Some points, one per row:
0.0;0.2;-0.8;-1.0;0.8;-0.8;0.3;0.8
-0.8;1.2;0.0;1.5;-0.8;-0.8;-2.4;2.4
0.0;-0.1;0.8;-0.7;0.8;-0.8;-0.2;0.8
-1.6;-1.1;0.0;0.1;0.0;0.8;0.8;0.0
-0.8;-0.3;1.6;-0.7;0.0;-0.8;-0.2;0.8
-1.6;-1.2;-0.8;-0.5;0.8;0.0;1.3;0.8
1.6;-0.5;-0.8;0.4;-0.8;0.8;-0.5;-0.8
-0.8;-0.1;-0.8;-1.8;-0.8;-2.3;-1.0;0.8
0.0;-0.4;0.8;-0.3;0.8;-0.8;-1.5;-1.6
-0.8;-0.3;0.8;-0.7;-0.8;0.0;0.3;-1.6
1.6;-1.0;-0.8;0.7;0.0;1.6;-0.8;0.0
1.6;-1.7;-0.8;0.8;-0.8;1.6;-0.4;0.0
-0.8;0.5;-0.8;-0.7;-1.6;-1.5;-0.5;0.0
0.8;1.2;0.0;1.3;0.8;1.6;0.8;0.0
-0.8;-0.2;-0.8;-0.8;-2.4;-1.5;-0.2;-0.8
-0.8;-1.2;-0.8;0.7;0.0;0.8;0.6;0.0
0.0;0.0;-1.6;1.5;-0.8;-0.8;-2.0;1.6
0.0;0.4;0.8;-1.2;0.8;0.0;1.0;0.0
-0.8;-0.5;-0.8;-1.5;0.0;-2.3;0.5;0.8
0.0;0.3;0.0;-0.4;-0.8;0.0;-0.1;-0.8
1.6;0.9;-0.8;1.7;0.8;1.6;0.4;0.0
-1.6;-0.7;0.0;-0.7;-0.8;0.0;1.2;-1.6
1.6;-1.6;-0.8;0.9;-0.8;0.8;-0.4;0.0
0.8;2.4;0.8;0.3;1.6;0.8;-0.2;-0.8
-0.8;0.9;0.8;0.1;0.0;-0.8;-0.9;0.8
-0.8;0.8;0.8;0.0;0.8;-0.8;-0.4;0.8
0.0;-0.1;0.8;-0.9;0.8;0.0;1.3;0.0
0.8;-0.9;0.0;1.1;0.0;0.8;-0.6;0.0
0.0;-0.4;0.8;-0.2;0.0;-0.8;0.1;0.8
-1.6;-1.4;-0.8;-0.9;-0.8;0.8;0.9;-1.6
0.0;0.9;0.8;-2.2;0.8;-1.5;-0.1;0.0
Then 17 other points, each followed by its number:
0.0;-0.4;-0.8;-0.8;0.8;-0.8;1.6;1.6 0
-0.8;0.1;1.6;-1.2;0.8;-0.8;-1.0;0.8 1
1.6;-0.1;-0.8;0.1;0.8;0.8;0.3;-0.8 2
0.0;0.5;0.0;-2.4;0.8;-1.5;0.2;0.0 3
0.8;-0.8;0.0;1.4;0.0;0.8;-0.7;0.0 4
-0.8;1.0;1.6;0.1;0.8;0.8;1.4;0.0 5
0.0;0.9;1.6;1.2;0.8;0.8;0.7;0.8 6
0.8;-0.4;-0.8;0.0;-0.8;0.8;-0.4;-0.8 7
0.0;0.7;1.6;0.1;0.8;0.8;1.3;0.0 8
0.0;-0.4;0.8;0.0;0.8;-0.8;1.0;0.8 9
0.0;-0.2;0.8;1.1;0.0;0.0;0.0;0.0 10
1.6;-0.3;0.0;0.3;0.8;0.8;0.7;-0.8 11
0.0;-0.5;0.8;-0.2;1.6;-0.8;0.7;1.6 12
0.8;-0.5;-1.6;1.0;0.0;0.8;-0.5;0.8 13
1.6;-0.8;-0.8;1.3;0.0;0.8;-0.6;0.0 14
0.0;-0.5;0.8;0.9;0.0;0.0;-0.4;0.0 15
0.8;0.8;-1.6;0.6;-0.8;0.0;-2.7;0.8 16
Which two of these numbered points are nearest to each point below, ignoring the direction in which the first points spread most? Their numbers follow each, nearest first.
0.0;0.5;0.0;-2.0;0.8;-1.5;0.1;0.0 > 3 2
0.0;-0.1;0.8;-1.4;1.6;-0.8;1.2;0.0 > 11 9
-0.8;0.3;0.8;-0.5;0.8;-0.8;0.5;0.8 > 9 10
0.8;-0.2;-1.6;2.5;-4.0;2.4;0.0;-2.4 > 7 4
0.0;0.5;0.8;-1.1;0.8;-0.8;1.5;0.0 > 11 8
-0.8;0.2;1.6;-1.1;0.8;-0.8;-0.5;0.0 > 1 15
0.8;0.9;0.8;1.5;0.8;0.8;0.0;0.8 > 6 10
0.0;0.4;0.0;-1.2;0.8;-0.8;-0.1;0.8 > 3 2
-1.6;-1.2;-0.8;-0.6;0.8;0.0;1.8;1.6 > 0 9
Now 17 new points, numbered from 0 again:
0.8;0.0;-0.8;-0.4;-0.8;1.6;-0.2;0.0 0
-1.6;-0.8;0.0;0.2;0.0;0.8;0.9;0.0 1
0.0;1.7;0.8;0.0;0.8;0.0;0.9;0.0 2
-1.6;0.4;-0.8;0.2;0.0;-2.3;-2.4;1.6 3
0.0;-0.2;1.6;0.4;0.0;0.0;0.1;0.0 4
-0.8;-0.2;0.0;-0.5;0.8;-0.8;1.3;1.6 5
-0.8;0.4;0.8;-0.2;0.8;-0.8;0.3;0.8 6
1.6;0.2;-1.6;0.1;-0.8;0.0;-0.4;-1.6 7
1.6;-1.7;0.0;1.6;0.0;0.8;-0.3;0.0 8
-0.8;1.7;-0.8;-1.3;-0.8;-1.5;-2.7;0.0 9
0.8;-0.2;-0.8;0.1;-0.8;0.8;-0.2;-0.8 10
-1.6;-1.4;0.0;-0.6;0.8;0.0;0.3;0.0 11
-0.8;-0.9;-1.6;-1.2;-0.8;-2.3;0.5;1.6 12
0.0;-0.1;0.0;-1.0;0.0;-0.8;0.3;0.8 13
-0.8;0.5;1.6;0.3;-0.8;0.0;0.6;-0.8 14
-0.8;-1.2;-0.8;0.5;0.0;0.8;0.6;0.0 15
0.8;-1.5;0.8;1.3;0.0;0.0;-0.2;0.0 16
The same question for these:
-0.8;2.5;1.6;0.2;1.6;0.0;-3.2;0.8 > 9 3
0.0;-0.4;0.8;-0.1;0.8;-0.8;1.0;1.6 > 5 6
-0.8;0.4;1.6;0.1;-0.8;0.0;0.7;-0.8 > 14 4
-0.8;-0.1;0.0;-0.8;0.8;-0.8;1.1;0.8 > 5 6
-1.6;-1.0;0.0;0.4;0.0;0.8;0.8;0.0 > 1 15
0.8;-0.3;-2.3;0.2;-1.6;0.0;-1.6;0.8 > 12 9
-1.6;0.7;0.0;-0.1;-1.6;-1.5;-1.4;0.8 > 3 9
0.0;-0.2;1.6;0.6;0.0;0.0;0.0;0.0 > 4 16
0.0;0.2;0.0;-1.4;0.0;-1.5;1.2;0.8 > 13 5
